In the data rows, 128 means zero.
Here are some numbered points:
[126 139 153  88 125 105 110 144 110 106 141 156  97 155 102 121] 0
[200 129 125 163 144  93 108 122 140 151 128 121 106 152 151  96] 1
[135 152 135 137 127 117 140 113 127 166 145 100 133 133 138 135] 2
[122 135 128 129 102 120 137  97 106 159 137  84 126 150 146 124] 3
[150 119 117 163 137 117 157 120 122 117 139 111 109 174 145 120] 4
[179  93  92 121 160 101 100 183 119 122  88 141 122 174 142 121] 5
[ 81  99 150  93 130  91 157 163  90  67  69 204 159 110  80 101] 6
[109 103 155 173 140 174 112  68 165 120 119 127  90 152 157 147] 7
[157 157 102 147 143 101 182 120 116 134 149 104 130 139 129 114] 8
[ 89  78 136 118  92 149 152 128  92 122  92 159 126 110 123 137] 9
[176 155 137 143 152 140  59 152 152 168 131 123 156 127 172 148] 10
[103  90 108 102 121 185 152 115 138 155 128 132 141 104 143 135] 11
[167 161 118 119 146  89 110 161 133 123 129 150 140 121 110 104] 12
[130 149 160 107 132  83 158  90 106 189 149  96 101 152 107 120] 13
[136 129 114 157 106 141 165 110 141  92 143 132 115 151 106 114] 14
[125 107  97 124 112 119 139 162 141 111  96 143 141 111  76 104] 15
[163 166 125 134 157 106 131 130 104 153 139 122 147 145 130 110] 16
[102 154 134 105 125  87 130 103 108 147 145 165 161 100 105 133] 17
[122 135 177 113 129  90 108  47 118 144 131 137 133 129 129 146] 18
[ 79 137 142 166  94 147 136 128 146  85 116 155 140 113 118 124] 19
[106 171 171 108 122 117 112 128 119 161 138  93 176  88 118 171] 20
[142 146 140 123 109 146  96 162 154 121 123 159 124 121 151 130] 21
[115 143 125 132 101  47 124 113 101 168 125 119 171 120 120  92] 22
[119 116 146 112 148 153 136 123 142  85 109 150  99 127 131 137] 23
[192 149 115 138 125 165 156 181 151 135 136  58  91 190 126 130] 24
[188 139 113 117 132 123  96 135 162 146  94 102 141 122 152 132] 25
[177  95 128 148 119 115 141 113 143 114 107  99  98 170 160 104] 26
[191 188 148 147 164 158 107 127 141 138 107  92 147 143 189 133] 27
[ 65 126 153  69 105 109  83 122 125 135 148 139 156  95 116 136] 28
[146 177 138 135 144  98 114 156 118 142 130 116 100 165 134 141] 29
[ 94  51 123  72 120 144 107  57 165 118 107 155 159  69 120 127] 30
[109 147 144 121 124 132 135 113 118  97 112 160 135  88 108 158] 31
[122 140 136  94 128 109 120 106 111 152 141 116 108 130 138 152] 32
[120 110  96 151 120  74 110 117 146  75 120 158 138 135 121  85] 33
[127 114 136  76 114 132 132 136 137 126  99 122 137  95 116 129] 34
[155 127 114 105 145 112 186 173  84 159 140  70  87 164 127 135] 35
[138 121 118 160 154 124 124 139 130 141 146 111 140 142 123 103] 36
[102 137 155  91 120 137 105 110  95 119 113 116 141 105 131 188] 37
[147 127 106 137 159  78 145 127 115 116 108 125 121 160 108 120] 38
[158 146 105 157 147  99 171 122 124 135 145 119 126 141 124 109] 39
[160 175 132 157 158 178 107 171 139  87 118 110 140 126 122 138] 40
Which three points above are nearest to each new point? Their numbers follow each, smallest number first.
[130 139 122 140 112 140 105 126 136 126 141 138 121 123 125 132] 2 21 36
[156 115 115 159 135 116 155 129 127 115 138 106 106 170 154 121] 4 26 39
[122 149 134  99 128 124 122 109 124 143 151 122 119 143 139 154] 2 3 32
[141 120 117 166 108 127 152 100 143 108 151 136 124 141 107 113] 4 14 39
[129 114 127 132 125 153  90 164 154 105  86 159 156 100 133 154] 21 31 34
[ 69 102 157  98 133  96 151 158  96  55  77 198 155 109  81 100] 6 9 15
[159 158 126 148 159 111 144 121 101 154 139 122 140 145 141 123] 2 16 39
[124  93 132 119 146 172 143 140 118  91 113 119  97 142 151 132] 4 11 23
[122 144 116 138 153 117 145  95 104 180 149 105 140 127 160 159] 2 3 32
[130 107 115 140 134 163 163 175 128  76 116 159  73 145 127 112] 4 14 23
[125 131 110 133 150 112 150  96 109 188 145 110 138 124 153 150] 2 3 32
[138 139 126 152 145 136 110 116 157 116 183 122 113 130 123 121] 2 14 36
[112  91 112  97 111 184 156 107 147 135 134 137 141  89 137 131] 9 11 34
[137 132 108 128 154 122 108 125 140  99 106 149 115 136 127 139] 21 23 38
[125 145 128 105 136 123 111 113 123 148 149 122 123 145 143 150] 2 3 32
[ 99 150 138 141 155  99 152  49 125 119 133 139 124 124 116 142] 17 18 31
[195 153 125 136 101 141  98 180 161 140 118  79 126 138 152 137] 10 24 25
[204 144 128 130 151  41 145 155  97 123  89 115 125 158 129  86] 1 12 38
[116 154 140 142 114 137 126 127 108 164 134 115 144 106 144 147] 2 3 32
[ 99  83 106 139 133 134 167  79 116 152 144 146 131 112 133 132] 3 9 11
[125 159 160  95 145  88 166  91 109 206 158  93 109 157 106 124] 2 13 32
[115 135 128 138 104 114 138 114 108 147 146  93 124 155 139 119] 2 3 32
[105 156 117 125 135  90 125 125 105 139 157 125 117 132 128 155] 2 29 32
[133 129 116 127 156 129 132 142 150 112 113 136 118 120 119 122] 23 36 38
[157 115 117 132 138 119 124  91 171  81  98 161 146 128 118 100] 14 23 33
[109  77 121 114 126  95 140 138  94 132 119 123  97 178  99 113] 0 4 38
[ 92 141  89 135 117 156 168 179 114 101 121 171 125  94  90 121] 15 19 31
[121  96 132 135 136 122  92  86 172 120 145  95  89 140 129 132] 7 32 36
[133 181 135 131 116  55  56 150 128  71  96 178 165 120 103 159] 12 31 33
[105  67 118 119 119 146 162  85 135 132 140 116 142 108 101 124] 9 11 34
[149 164 129 163 125 134 138  51 146 184 153 114 183  90 144 127] 2 3 16
[ 84 141 146 158  97 138 134 129 137  89 122 155 141 110 116 131] 14 19 31
[165 103  96 120 126  80 116 117 135 168 109 136 157  80 173 122] 2 22 25
[109  94  84 127  86 132 124 185 144  78  59 165 120 121 123 126] 9 15 19
[104  98 152 169 135 187 113  71 166 121 130 120  94 143 172 156] 7 11 23
[104 151 140 125 138 148  92 151 131 102 106 175 152  93 123 162] 19 21 31
[114 149 143 127 106  48 125 107 108 158 133 124 166 114 113  97] 2 17 22
[147 143 135 118 117 158  88 165 157 133 123 141 131 119 142 130] 10 21 25
[147  96 120 138 152 121 127  88 154 121 139 142 147 100 136 112] 23 36 39
[117  59 117 143 103 194  97 127 177  94 143  90  90 155 115 148] 7 14 23
[129 178 138 132 127 158 126  96 160 115 170 107 129  98 126 146] 2 31 32
[105 138 122 115 140  96 120  96 145 134 115 171 146 113 105 108] 17 31 33
[140 143 126 150 138 137 108 126 158 120 183 129 106 128 123 124] 2 14 36
[116 107 103 150 132  80 108 115 141  77 115 148 142 155 115  91] 15 33 38
[ 75  85 116 113 131  88 151 145 121 111 108 138 112 145  82 109] 9 15 38
[138 143 132 134 106 119  95 113 154 159 178 107 133 109 131 116] 2 32 36
[135 145 135 128 115  69  94 147 128 126 128 145 132 127 126 147] 0 12 29
[145 113 110 113 136 151 151 163 108 133  94 117 125 131 149 142] 11 23 34
[150 106 101  97 145 151 139 157 113 147  90 117 128 133 145 140] 11 25 34
[124 147 131 130 129 149  88 182 146 136 135 134 124 143 154 135] 10 21 29
[106 117 122 130 100 159  70 201 127 108  99 129 127 120 134 159] 21 34 40
[136 125 144 148 112 151 125 127 131 120 117 166 118 124 143 104] 19 21 23
[103  97 136 112  98 106 108 159 129  89 131 126  91 133 109 137] 0 23 34
[199 134 129 165 142 101 118 121 131 149 137 117 122 153 153  96] 1 16 36
[ 95 145 134 135 133 149 107 147 130  94 105 174 137 100 117 160] 19 23 31
[142  98 126 126 113 130 129 103 132 140  97 128 108 140 152 128] 3 26 32
[183 196 151 146 153 161 108 133 143 134 102  91 145 151 186 140] 10 25 27
[154 166 127 145 141  99 121 170 118 131 123 121  93 176 121 141] 16 29 38
[117 100  93 124 105 123 117 181 137 136 141 124 123 126  86 107] 15 34 36
[122  84 100 120 111 153 165  68 149  86 155 165 101 127  93 102] 11 14 23
[ 66 174 141 105 143 107 117 172  78 198 182 113 132 104 103 180] 17 20 32
[172 157 133 140 136 158 128  63 157 165 146  83 143 118 153 142] 2 3 27
[ 96 114 155  90 150 167 118  62 125 134 140 120 156 113 123 179] 18 32 37
[141 123 120 172 115 133 159 113 142 117 155 115 115 145 112 121] 4 14 39
[136 183 144 132 118  57  60 142 150  68  96 173 165 120  97 149] 12 31 33
[167 138 157 142 157  86  93 109 140 102 129 149 156 132 128 104] 1 12 16
[121  99 158 120 139  95 119  69 151 139 190 105 139 126  93 101] 2 18 36
[ 70  82 141  90 106 146 154 131  79 108 113 172 153  91 106  98] 6 9 34
[ 98 118 125 161 114 134 132 105 139 111 130 151  97 157 113 128] 14 19 23
[ 84 136 160 132 108 175 101 130 140 127 144 115 132 126 127 187] 20 31 37
[157 106 104 139 133 130 113 147 144 141 126 142 156 118 130 120] 21 25 36
[101 109 150 113 110 142 114 133 130 124 116 129 134 102 132 112] 9 21 34
[167 106  97 112 121  80 111 121 127 175 112 139 155  81 162 128] 22 25 34
[163 119 116 133 133 109 118  89 167  83  88 164 155 117 112 106] 12 15 33
[109  88 136 135 102 153 183 100 120 142 146 123 131 135 111  69] 3 11 14
[117 126 122 120 108 149  82 205 122 113  93 121 134 116 141 146] 21 34 40
[181 166 110 136 142  80 109 173 142 138 134 137 139 153 132 120] 12 16 29
